In the data rows, 128 means zero.
Two rows play each game, the first against the second. How much does the first row win by? 15 is about a draw, 30 a big win and 0 a big loss. Wins can go round in a circle: one row can beat a second, the second a third and the third the first. Each row has two weighted sums of its numbers, A and B, taken from their middle values. A row wins by its A times the other's B, less its B times the other's A.
[175  89 146  80 172  93  75 104 124 102 147 142 169  94  99  81 111 161 137 170 127]
[144 127 101 134 110 121 129  97 169 131 134 131  93 122 162 152 118 120 126 104  89] -> 11
[159 131 141  92 183 115 129  98 122 114 130 146 190 133  62 115 130 135 110 167 138]
[161 134 142 101 157 114  94 159 128  97 152 152 142 114 113 117 138 125 117 154 152] -> 14
[159 105 105  90 175  66  65 113 106  87 163 136 151 142  98  83 147 142  77 129  99]
[161  70 149  77 151  81  83 100 132 104 158 150 134 128 113 144 120 155 145 161 107] -> 16
[134 118 132 149 122 104 123 123 143 152 120  88 108 126 156 116 186 152 134 139 151]
[142 147 124  99 133 103  95 130 133  89 166 133 140 134 124 108 133 133 158 128 136] -> 21
[ 95 158 178 154 135 161 168 176 123 168 100 120 117 130 143 124 127 146  95 125 112]
[185 131 149  97 182 100  92 102 141  84 173 186 162 146  95 122 133 121 114 171 159] -> 19
[104 156 145 145 130 122 163 155 144 157 108  83 105 120 159 100 116 123 139 112 139]
[120 110 140 169 105 132 110 104  81 140 121 108  91 144 167 177 139 143 153 103 154] -> 16
[ 72 199 137 168  90 169 155 163 135 164  85 116  90  64 157 131 107 140 151  95 118]
[139 106 102 102 150 115 133 147 131 112 143 186 152 166  91 115 152 122 137 140 140] -> 18
[ 99 134 160 171  95 172 188 131 169 184  81  93 108 149 143 158 135 136 128 156 120]
[119 122 112 173  72 185 147 143 146 164  91 117 102 134 170 125 127 131 151 108  71] -> 15
[126 101 141 152 118 165 164 147 177 155  93  81 117 130 153 128 121 160 156 116 128]
[ 66 145 110 160 144 138 151 117 102 148 102 123 115 155 140 105 144 127 153  92 136] -> 15
[ 97 122  96 159 116 119 159 147 150 162  98 111 119 140 150 176 107 153 128 149 131]
[111 116 181 141  77 174 135 149 114 153  99 120  95 138 151 135 118 139 163 137  82] -> 24
[ 99 120 142 154 122 133 125 101  99 143 120 132 107 120 153  96 167 146 136 137 118]
[117 100 141 145 103 140 133 143 124 145 109 101  95 138 165 152 111 102 169 133 151] -> 12
[137 165 156 108 171  91 143 119 133  96 156 147 152  96 110 111 133 107 143 127 133]
[ 99 165  98 173  88 134 145 134 123 143 112  89  69 127 170 129 106 164 162 133 100] -> 20
[152 112 108 105 164  84 105 104  79 102 161 151 173 144 103 149 145 123 101 145 163]
[104 115 158 180  69 150 164 132 157 155 110  70  55 118 187 146 106 138 153 100  41] -> 16
[120 137 116 117 156  98  94 148 127 112 142 176 157 119 113 123 137 119 119 140  96]
[153 121 153 104 145 120 122 111 120 108 162 163 152 115 106 140 155 118 156 126 113] -> 8
[ 91 113 169 171  75 166 144 192 134 182  81  91 112 104 155 130 113 124  96 113 102]
[143  86 112 127 102 128 139 141 144 128 135 114 106  76 138 115  77 140 120 133 100] -> 10
[136 141 129  93 142 127 117 107 140 104 149 181 169 154  75 125 174 110  88 126 112]
[140 138 121  94 180  94 102  86 128  93 150 131 163 129  95 131 138 131 128  95 145] -> 19
[140 134 110 117 147 131 111 178 118 100 135 192 152 108  92 108 125 105  90 135 102]
[105 172 133 133 128 121 138 143 172 145 115  93 102  79 151 153 119 105 137 142 151] -> 11
[107 162 151 156  95 179 131 189 140 177  93 112  91 124 164 129 170 137 128 123  94]
[ 88 166 115 160  97 148 163 165 141 167  99 149 111 139 132 130  97 164 142 112 114] -> 16
[165 108 111 100 137 114 130 113 134 122 149 186 164 119  88 146 129 121 128 121 151]
[179 108  99 118 139 115 104 119  94 111 156 156 181 144 101 119 135 114 112 134 187] -> 17
[168 124 117  73 142  87 103 120 133  97 161 151 155 119 101  96 130 156 102 133 131]
[ 89 152 140 149 123 170 126 153 153 145 108  87 115  94 146 111  75 126 128  83  78] -> 13
[159 101 116  85 155  96  96 111 152 113 140 139 154 125 102 149 148  83 105 133 151]
[ 99 157 158 133 131 117 144 140 115 128 119 135 109 113 133 107 130 120 102 143  91] -> 16
[117 167 151 112 181  99 122 143 115 103 144 140 155 115 100 119 119 133 102 166 134]
[136  73 166 101 159  99  86 101  95 101 150 141 157 113  90 149 115 118 123 135 140] -> 11
[167 112  89 112 167  62 132 118 104 101 162 147 164 141 109 161 103 129 152 146  93]
[154 113 104 106 154  98  72 142 164 103 150 121 133 109 112 159 146 131 120 144 128] -> 12
[ 98 110 137 173 128 147 160 139  98 142 120 109  93 127 159 166  84 160 128 107 113]
[123 121 141 136  87 165 172 166 149 157  93  88 101 131 175 127 151 120 174 105 125] -> 17
[103 156 123 168  75 181 181 128 130 164  97  83  93 130 145 114 135 120 160 128  83]
[143 101 152 105 172  84  76 109 164  86 147 161 171 128  89 127 104 117 106 132 149] -> 14
[166  96  61  81 115  83  93 104 138  88 171 161 157 105  98 108 129 153 118  90 128]
[104 141 157 157 118 151 113 172 115 152 114  94 107 134 149 143 133  97 146 127 102] -> 17
[188 113  73 100 129 113  64  93 117 100 162 148 143 184 124 105 144 134 144 126 111]
[151 104 105 112 154 101  95  87 115 111 135 157 144 157 128 106 155 145  69 137 111] -> 11
[ 93 177 140 158 123 163 146 184 137 157 104 102  95 133 167 117  84 149 125 112 119]
[162  94  60 118 181  87 105 113  71  88 156 158 189 121  71 162 142 125 114 161 158] -> 19
[143  91 127 118 156  98 115 148 115 118 143 147 132 132 105 127 134 129 121 161 148]
[143 135  72  95 169  79  99 128  83 104 133 159 145 162  98  87 121 126 163 103 114] -> 1
[117 108 141 120 178 108 135  69 122 117 150 158 171 125  85 139 128 138  52 140 118]
[126 155  89 142  88 150 109 148 154 139 125  70  67 101 199 142 106 126 130 122 106] -> 9
[149 138 101 102 152  75 108  96 143  91 167 121 147 155 117 151 155 148  88 129 128]
[172  96  94  73 156  96  86  90 129  87 145 127 159 140  91 127 146 102 111 103 135] -> 16
[160  96 171 112 172 102  77 124 134 109 159 184 155 114  95 128 135 134  99 105 167]
[153 121 157 116 156 102  83 132 144 100 141 109 131 145 119 160 144 158 115 133 129] -> 19
[174 104  88  93 140 117  85  87  95  81 182 118 140 161 112 140 101  79 123 123 181]
[142 156 146 122 133  77 126 114 153 119 158 162 142 119 124 149  84 126 131 152 122] -> 13
[124 118 143 150 112 176 165 134 122 170  84  88  92 146 148 108 116 163 126 149 110]
[118 139 142 137 168 154 119 153 110 131 111 164 169 133  89 105 141 130  98 148 141] -> 14
[117 167 105 151 127 149 139 166 111 156 104 111 109 101 151 123 106 139 159 141 130]
[113 114 109 141 119 127 143 117  96 134 128 110 125 136 131 125 105 116 132 141 170] -> 20
[106 128  78 184 114 151 182 190 160 171  78 118 118 168 148 109 124 151  99 107 129]
[ 70 184 171 167 129 141 184 169  79 148  91 157 113 149 147 167  95 158 160 124 151] -> 18
[ 83 156 144 176  90 160 170 154 102 159  86  89  87 148 162 117 124 131 141  99  98]
[ 70 168 149 170  87 127 188 149 113 164  88 101 101 108 149 111 157 122 113 122 128] -> 17
[129 119 150 106 157 115 128 133 103 105 149 153 159 152  98 139 136 130 156 107 171]
[ 93 168 119 186  97 187 181 162 166 164  85  78  95 110 176 145  97 184 120 119 102] -> 21
[122 184 186 166 108 161 129 194 101 146 101  72  73 113 170 127 112 118 143 103 124]
[177  51 139  87 154  82  61 103  96  92 166 148 165 165 103 139 111  77  55 143 108] -> 1
[ 92 114 114 187 104 167 151 172  80 172  89 169 120 100 134 149 152  68  93 109 144]
[108 126 146 146 116 141 166 161  94 142 115 119 104 142 170 122  82 131 138 147 111] -> 14
[134 113 159 114 156 130 143 128 120 124 117 134 141 103 100  81 110 141 116 158 168]
[ 81 137 161 174  89 170 178 139 128 174  95 140 118 104 164 140  70 124 108 110 145] -> 12
[156 101  59 118 127 101 164  91 137  97 164 109 127 137 141 147 135 150 140  98 127]
[156 112 113  92 196 115 119  97  97  93 147 145 162 151  81 121 154 136  91 129 145] -> 13
[105 128 107 151  94 166 169 179 114 154 102  98 110 111 122 159 126 114 152 115 157]
[157 148 154 107 146 113 112 134 135  94 141 149 148 105 102 144 102 136 130 100 164] -> 16
[ 88 100 148 160 116 167 157 122  94 179  97 108 125  96 128 142 133 122 130 135 120]
[151 103  81  99 146  87  88 114 140  98 171 161 138 113 115 142 108 139 144 122 140] -> 10
[107 140 136 165  88 172 174 175 112 162  86 127 102 124 141 108 131 128 144 141 141]
[155  90 111 109 152  95  87 106 104 102 164 157 165 144 103  92 132 114 120 118 117] -> 14
[177 126 100 104 130 105 150 106 110 120 152 174 148 137  97 160 157 158  77 144 133]
[ 88 140 157 162 129 154 184 108 121 159  88 111 145 144 137 131 114 154 134 141  93] -> 14
[ 70 161 148 150  94 165 139 169 131 166 109 118 111 114 136 130 121 105  66 129 116]
[166 106 124  84 158  97  93  92 125  75 186 183 153  95  99 104 181 154 104 137 152] -> 18
[ 95 189  91 171 128 146 178 107 159 143 106 132 136 127 122 105 173  69 129 174 148]
[174 114 144 113 147  85  97 107 142 103 163 157 177  98  91 110 103 142  77 156 162] -> 18
[153 103 102  82 142  93  81 105 153 100 160 151 160 145  97 101 148  99  86 128 165]
[104 145 107 130  82 158 133 147 131 123 117  70  72 107 180 172 124 138 181 137 101] -> 16
[ 97 157 151 170  81 157 155 132 153 194  72 110 121 130 151 134 163 148 131 138 105]
[110 152 119 148 107 155 148 147  80 160  86  95 104 131 166 177  93 124 141 123 125] -> 10
[107 116 118 165 100 165 148 151 145 172  88  83 101 153 145 108  77 138 135 115  76]
[123 114 118 135  80 137 114 140 149 133 142  79  98 106 157 118 108 127 127 137 132] -> 19
[108 171 157 117 120 126 115 121 101 154 118 121  98 128 174 131  95 118 180 157 115]
[147 141 124 123 138 130 124 158 141  88 151 116 135  72 109 150 134 122 102 163 143] -> 18
[118 112 145 139 139 119 115 126 123 155 117  82  96 120 155 115 110 144 179 134 143]
[143  82 145 116 128 101 125  69 152  78 168 169 141 163 106 149 119 110 136 119 122] -> 12
[137 136 119 107 174 116 136 124 128 113 147 184 160 164 104 121 155 124  99 104 147]
[145 108 139 133 125 124 104 119 180 124 120 124 112  98 139 121  87 112 118 150 103] -> 17
[ 77 158 133 174  80 173 139 181 149 158 102  93  98 157 151 141 129 192 144 114 176]
[127 100  76 110  98 146 145 104 163 119 121 121 125  59 136 113 119 126 117 123 134] -> 27
[147 101 110  95 189 109 103  80 126 109 161 197 212 106  61 125 135  98  95 121 143]
[159  85 117 110 131 107 129 110 109 110 157 157 134 143 121 143 124 135 107 139 142] -> 19
[119 142 155 133  97 178 150 128 112 169  97 138 116 102 148 106 179 109 130 100 170]
[107 119 171 161 104 163 130 121 172 160 103 124  95 132 158 129 114 172 136 128 106] -> 18
[182 115  53  95 147  85  63 117 161  87 179 170 159 147 115  94 145 123  77 157 108]
[141  99 143 108  81 138 130 119 150 154 114  91  69  82 189 122 121 137 164 128 122] -> 14
[ 90 135 118 174 127 143 159 152 127 155 100 127 105 119 162 134 144 141  93  91 135]
[128 110 130 152  99 139 156 143 160 164  92  47  97 117 149 170 116 147 148 152 101] -> 13
[101 174 133 167 118 172 147 143 129 140  89 120 123 187 147 139 108 148 116  74  93]
[102 142 119 144  94 133 150 185 139 148 108 132  98 113 173 123 101  92 160  98 172] -> 19
[ 90 165 108 175  99 169 167 189  87 165  85 103 114 115 133 136 103 117 161 142 122]
[129 149 158 159  95 173 122 144 140 147 122 107 102 142 158 136  99 112 129 123 116] -> 16
[109 150 136 167 106 151 172 141 125 157  71 151 103 132 150  93  75 118 128 105 130]
[ 99 109  96 148 124 152 159 125 125 154 100 102 108 111 170 123 137  94 144  90 114] -> 11
[116 170 182 145 143 166 184 131 116 167 105 166 153 118 102 113  96 125  98 126 126]
[ 91 133 169 184  83 150 141  88 121 174  97  99 108 161 157 123 102 157 128 152  97] -> 18
[103 186 156 171 104 172 172 199 128 168  84 154 125  97 143  99 143 122 104 102 141]
[ 89 162 119 161 129 148 165 148 139 169  76 100 114 158 156 111 117 121 175 110  99] -> 17
[184  81 125  94 146  97  79 130 135  88 166 154 144 145 106 131 126 131 127 145 158]
[150  79 142  81 159 127 114  70 101  79 168 162 165 135  92 126  76 101 117 170 144] -> 12
[158 120 101 112 107 146  91 148  96 101 151 106 112 115 152 180 159 144 119 127  77]
[193  86 126  97 155 113 100 119 118  88 165 157 142 141 111 109 147 144 122 135 131] -> 7
[115 153 147 163 120  99 158 126 135 139 110  80  89 121 165 119  91 142 143 113 125]
[175  89 127 109 152  98 114 125 117  93 161 142 151 133 100  81 126  99 120  91 173] -> 24
[118 127 144 160 113 124 133 108 128 147 111 118 105 111 148 128 115 137  99 162 134]
[ 96 128 142 154  95 182 166 162  94 174  80 118 119 110 141 145 142 113 150 151 116] -> 17
[157 112  84  78 145  84 129 129 148  97 155 142 142 167 109 100 122 126 146 113  98]
[ 80 168 151 167  75 171 163 170 132 165  92  84  95 134 143 173  95 130 155 102  73] -> 19
[180  53 140  81 185 101  68  51 120  96 171 181 145 104 102 151 142 109 118 132 168]
[ 89 147 194 160  69 150 154 177 174 156  97  66  51 118 216 130  83 132 183  83  87] -> 15
[ 82 151 153 168 105 199 173 142 116 182  83  85 119 129 157 141 104 112 108 131 118]
[132 135 153 162  70 170 147 112 128 158 104  98  57 120 202 129  98 115 207 113 102] -> 13
[ 92 128 121 158  93 170 141 120 128 160  96 132 106 131 152 146 150 111 131 146 138]
[ 93 158 162 171 117 144 146 131 134 160 105  87 116 110 137 138 137 144 173 125 127] -> 12
[ 95 160 139 147 108 158 169 150  73 137  95  93 117 159 146 124 129 133 112 105 139]
[145 116  78 104 133 104  51  81 106  92 153 138 134 150 111 158 110 129 133 111 124] -> 13
[150 151  56  96 178 119 114  72 132 105 156 145 151 128  95  91 176 103 162 151 163]
[169 112 146  84 161  95  78 100 127  86 153 146 143 124 117 114 128 117  75 157 113] -> 11
[138 139 159 107 140 121 142  86 108 118 131 146 168 115  84 135 152 130 114 157 165]
[ 73 173 150 179 135 123 177 146 138 152 102 137 111  88 130 149  78 161 123 136 123] -> 15
[141 150 106 113 153  81 130 132  90 118 152 177 159 152  94 124 154 128 102  86 128]
[170 123 127  84 151 104 101  89 116  92 169 158 164 105 114 112 147 130 116 147 146] -> 16
[ 80 154 165 165 139 153 119 202  99 162  85 121 125 162 138  92 152 110 114 117 131]
[ 88 171 126 176  66 185 165 150 134 185  78  58  85 163 157 154 114 111 157 114 113] -> 6
[146 143  83 107 124 117 133 129 149  91 170 150 143 130 118 117 140  81 123 184 118]
[156 115 118  87 171 103 108 119 132 104 163 159 144 133  95 147 163 131 140  95 159] -> 7
[ 86 199 159 154  87 188 159 165 178 184  70 155 123 132 141 146 165 106 110  91 159]
[ 99 128 167 154 105 170 164 159 134 166  89 147 120 113 126 135 115 144 122 134 130] -> 14
[ 98  98 128 174  70 138 115 139 169 166 105  35  34 114 228 118 111 156 148 135  74]
[144  78 135 108 167  93  69 135 104  81 164 158 163 144  96 134 149 109 122 167 117] -> 17
[156 150 153  95 169 120 121 130 115 128 141 111 143 107 122 144 132 113 107 119 150]
[ 83 135 192 181  97 155 160 148 151 178  87 101 114 165 134 166 109 119 153 132 115] -> 3
[ 92 160 125 178 129 134 141 128 117 145 106 138 132  90 127 135 110 114 120 123 136]
[134 141 117 129 160 118 143  92  80 100 158 150 169 108  91  82 139 109 130 117 195] -> 16
[113 126 112 167  73 173 152 116 144 173  94  87  93 109 157 129  92  97 143 132  82]
[ 98 157 102 141  91 162 149 184 141 148 111  80  84 140 157 160 148 128 128 141 129] -> 15
[163  93  96  95 139 111 120 118 136 112 145 140 140 138 111 110 213 101 105 108 125]
[166 122 126  95 142  75 101 119 140 100 150 136 150 132 110 157  95 164 116  95 161] -> 8
[106 123 165 147  93 133 143 113 109 173 111  91  78 105 179 116 113 122 161 128 107]
[ 98 119  98 159  63 166 151 196 123 166  93  98  76  98 164  95 114 160 139 142 122] -> 10
[111 151 170 165 116 157 167 176 107 166  96 137 119 125 138 136 100 155 141  80 105]
[116 129  92 121 175 133 113 107 135 103 131 151 157 131  93 103 156 141 125 130 170] -> 10
[ 76 146 114 153 123 154 132 131 152 155 104 109 112 124 143  98 118 136 133 130 111]
[173  66 116  91 154  55  72 135 109  85 176 156 140 128 111 112 101 125 108 125 136] -> 23
[159  88 127  91 114 105 135  74 122  76 167 135 127 147 129 187 118 100 161 111 133]
[ 88 149 140 157  92 163 165 141 130 178  75 114 125 163 144 130 110 187 106 120 136] -> 11
[105 173 124 184 101 158 166 117  85 168  77 127 126  82 134 102 130 145 166  94  94]
[174  61 128  72 151  95  71 143 151  83 163 142 147 182 118 128 118 142  98 143 118] -> 19
[180  93 137  62 154  99 101  55 136  96 173 175 157 160 100 158 141 164  90 131 174]
[108 117 126 114  85 188 151 132 165 170  91 105  97 111 167 143 128 129 165 140  89] -> 15
[151 120  83 102 165 119 114  67 121  88 161 162 154 128 111 121 113 106  77 138 140]
[120 142 103 128 134 112 142 149  90 132 138 118 141 158 138 156 147 175  91 103 117] -> 10
[136 122 127  91 155  91  90  72  91  88 170 171 156 138  98 138 165 107 115 129 140]
[ 84 131 123 168  77 184 151 148 131 174  95 111 105 149 147 167 166 128 141  82 119] -> 14
[148 146  90  75 144  86  92 132 119  83 160 120 130 146 112 140 101 152 120  69 148]
[187  81 136  71 151 100  63 101  93  98 172 141 170 178  80 149 161 125  70 128 153] -> 22
[121 170 169 153  81 183 163 139 166 157 106  72  63 119 187 116 115 111 148 112  62]
[121 152 130 133 114 156 137 152 167 184  84 108 107 132 134 123 150 123 140 105 146] -> 6
[101 122 136 132  95 110 127 172 149 146 110 104  94 144 164 124 103 118 162 110 137]
[151  79  91  80 134  83  89 129 166  65 168 118 150 134 106 115 148 122 118 124 159] -> 20
[114 144 186 127 161 128 111 158 115 125 115 141 151 149 111 133 149 132 140  80 105]
[144 152 166 115 162  70 115  84 103 107 144 131 152 129 117 161 158  86 117 109 115] -> 10
[ 92 164 129 130 107 178 134 147 163 148 111  43  56 103 200 145 114  88 152 140 142]
[148  91 105 113 159  91  94 112 140  99 160 138 155  76 102 139 139 133  90 111 170] -> 22
[168 120  83  77 151  96 108  60  99  89 158 126 147 134  85 131 175 142 133 151 149]
[152  94  92 109 133  97 105  78 155  88 154 162 145 126  95 214 116 128 141 125 131] -> 12
[142 130 139 102 153 108 126 122 133 111 139 150 129 130 132 126 140  96 140 139 125]
[118  92 112 127 116 101  97 137 149 121 157 106 114 119 143 133  85 140 126 120  98] -> 14
[ 95 160 103 139 114 133 153 111 113 139 135 102 106 129 142  86 114 111 115 110 135]
[ 84 150 166 156 114 125 143 145 142 150 105  93  97  96 164 127 177 152 111 123  95] -> 12
[129 116 139 128 157 132 125 165 141 122 131 111 141 126 122 109  87 137 155 175 151]
[142 114 107  87 151 141  88 146 104 131 159 131 141 146  93  85 117 160 140 115 111] -> 15
[120 161 132 145  89 109 120 111 155 137 113 114  86  90 168 125 101  93 129 121 130]
[145  98 104 122 146 123 102 127 116 131 148 182 181  91  87 100 126 160 118 144 104] -> 13
[159 100 157  90 174  79  86  93 124  98 153 183 175  93  87 113 155 153 144  67 152]
[101 145 161 184  71 197 137 144 152 175  76 128  89 106 156 110  85 103 145  92 125] -> 13
[119 133 147 122 140 149  94 158 145 132 129 150 160 124 100 130 148 112 111 185 146]
[144 133 127 120 153 127 157  95  81 106 127 158 161 136 108 132 134 143 137 188 170] -> 25
[147 125 152 113 177 105 116  93 134 102 152 131 153 110  96 129 153 119 112 133 149]
[118 146 146 157  90 162 157 109 166 167  93  46  61 160 190 113 112 142 144 139  71] -> 11
[190 105 116  78 150  77 104 110 117  96 156 154 176 118  99 102 145 145 127 110 141]
[165 104 110 110 185 100 100 139 154  95 150 171 170 173  92 121 149 126 122 106 125] -> 16
[120 138 112 124 139  84 112 110 141  97 160 146 149 111 122 110 166 159 122 127  98]
[ 99  90  86 148  62 130 197 115 103 178  95 124 103 150 154 124 155 137 137 106 134] -> 21
[181 116 116  84 148  89  88  97 120  78 158 185 143 115  95 136 113 132 113 139 135]
[104 123 174 165  83 185 132 159 145 169  66 103 104  97 153  69 116 143 129 176 125] -> 14
[139 136 110 103 158 118 101 135 131  77 174 196 165 145  91 118 143 137 136 139 148]
[ 97 164 139 149 123 123 177 169 129 145 122  98  98 108 158 139 117 119 122 129  85] -> 10
[ 82 165 136 170  89 171 165 135 117 158  82  50  50 114 200 155 127 148 170  91  63]
[157  94 123  86 146 123 127 122 111  86 174 157 161 163 101 102 161 119 126 139 136] -> 12
[139  99 135  67 181  68 125 112 105  90 160 152 168 102  95 134 149 115  77  91 148]
[122 114 122 119 182 112 126 103  80  95 150 162 152 115  93  96 124 152 110 113 167] -> 16
[148 150 139  96 169 115 113 103  91  95 173 176 156 115  83 111 145 113 104 137 125]
[136 130 116 115 154  88  99 113  88  84 157 126 141 128 118 145 134 100 104 162  95] -> 16
[ 95 171 163 144  87 159 148 163 154 152 101 144 118 144 136 163  68 123 115 178 125]
[ 94 146 122 179  79 176 172 145 170 159  86 124  99 135 142 138 121 130 140 120 143] -> 14
[138 148  72 117 133  86 105 120 150  98 158 163 149 131 110 141 119 123  86 130 130]
[ 88 183 145 187  77 136 162 165 140 145 104  67  48 135 176 124 132 146 200 150 132] -> 14
[132 118 108 115 151 115 106 122 161 125 146 138 139 130 106 129 118  92 147 143 134]
[197  79 109  78 142 100  93  70 136  93 186 118 116 143 114  85 183 170 116 119 121] -> 17
[146 154 120 107 162 127 131 106 120 133 130 153 187 141  95 152 156 124  67 142 155]
[106 121 176 154 114 134 162 150 141 159 106  90  65 180 185  96 105  91 180 148  75] -> 9
[ 84 139 139 148 106 174 180 184 127 171  93  72  91  97 154 111 101 140 127 145 112]
[113 146  94 167  85 140 130 136 145 163  92  99 101 139 159 150 104 102 160  62 140] -> 13
[105 153 110 127 106 134 153 160 106 128 118 107  96 142 153 142 128 130 132 143 125]
[135  78 140  94 151 109 135 128 142 135 134 169 160  90 114 125 100 121 111 131 124] -> 16
[ 95 143 145 154  72 166 128 181 143 170  93  52  99 145 169 181 137  80 146 110 135]
[ 85 177 174 172 100 161 162 191 124 163  75 102 116 119 148 118 148  87 114 128 101] -> 23
[115 105 130 151  86 138 132 142 133 164  94 110 107 141 128 112 112 161 144 146  82]
[144 151 101 128 187 116 140  92 135 120 121 147 183 127  75 119 159 127 121 183 169] -> 1
[143 152 100 122 150 110 112 107 145 111 152 150 141 139 113 145 144 145 144 119 164]
[184 111 109  98 151 120 119  72 148  95 157 155 168  99  97  68 107 121 106 132 145] -> 20
[ 94 187 146 152 111 162 200 210 155 182  73 105 133 136 128 125 110 138 147 120 145]
[ 68 161 126 159  68 167 188 187 167 166  87  70  73 159 171 124 115  99 154 125  95] -> 17
[176  63 133  87 164 112  95 121 120  90 178 175 162 134  86 128 151 121 126 147 146]
[140 100 113 104 151 112 120 107 121  92 154 174 194 134  76 166 169 142 114 122 137] -> 24
[103 130 130 158 130 156 106 144 110 146  99 151 117 112 138  94 129 117 127 110 137]
[115 147 110 164 104 184 167 156 132 177  94  92  73  74 194 131 107 142 194 156 119] -> 14
[ 97 135 117 145 111 183 151 123 122 184  84  96 114 162 141  52 121 125 121 143  97]
[135 116 115 117 141 111  99 112  98 110 147 148 134 172 113 131 130 132 171 130 133] -> 18
[138 118  98  93 158  98 136 128 141 105 152 181 175 113  71 117 120 150 118 139 146]
[124 108 179 145  69 172 139 121 155 166  81 105  99 119 163 130 122 149 134 155  96] -> 18
[109 102 105 120 130 120 167 121 101 141 116 107 121 125 134 124 129 159 170 146 108]
[113 151 183 174 107 162 157 147 157 163  89  61  89 133 176 150 158 145 128 146 130] -> 28
[122 127 150 147 126 174 157 114 187 176  90 118 117 149 129 114 170 111 111 114 112]
[114 122 124  95 171  64  92  60 109  99 158 150 165 101  92 124 144 136  98 132 120] -> 17
[107 112 116 134  82 179 196 151 138 155  86 123 110 109 143 145 106 127 108 126 137]
[142 132 138 175  91 165 164 187 152 156  86 113 108 147 151 129 122 111 140 115  96] -> 17
[190 125 108  62 163  94  98  74 106  78 179 139 163 146 111 175 126 122  80 124 141]
[138 148 147 128 160 131 133 157  80 124 129 203 180 138  80 162 109 118 107  89 138] -> 17
[ 85 176 157 160 115 127 147 115 122 129 118  99 106 129 145  94 138 154 128 125 106]
[154 151 118 102 164 105  96 148 121  90 153 173 157 126  96 104 137 103 119 166 103] -> 15
[155  95 145  91 158 132  75 175 114 107 137 165 151  91  92 123 168  92  82 114 139]
[179  99  91  87 173  92  90  80 141  95 170 154 162 133  99 113 141 152 102 130 147] -> 24
[109 176  98 147 115 130 126 113 149 137 121 107  92 146 165 130 126 111 123 111 104]
[164 110 115  84 139 112 106 102 119 102 158 140 139 134 119 137 126 104 116 129 136] -> 15
[151 144 123 102 148  96 143  99  78  92 147 118 125 104 122 117 152 149  95 150 150]
[124 123  92 140 107 140 129 112 171 110 152 111  91 107 152 141 139 128 125 119 142] -> 14
[ 84 129  87 147 120 119 123 174 131 138 116 140 112 125 141 117 112  78 108 135 108]
[ 97 166 132 153 110 137 126 166 160 129 125 102 106 112 154 109 124 109 124 136 123] -> 6
[ 87 132 152 155 122 150 159 156 133 156 107 116  97 114 163 145 101 110 191 137  85]
[209  58  85  89 149  76  42  91 153  91 174 195 166 152 103 116 138 114  84 159 133] -> 13
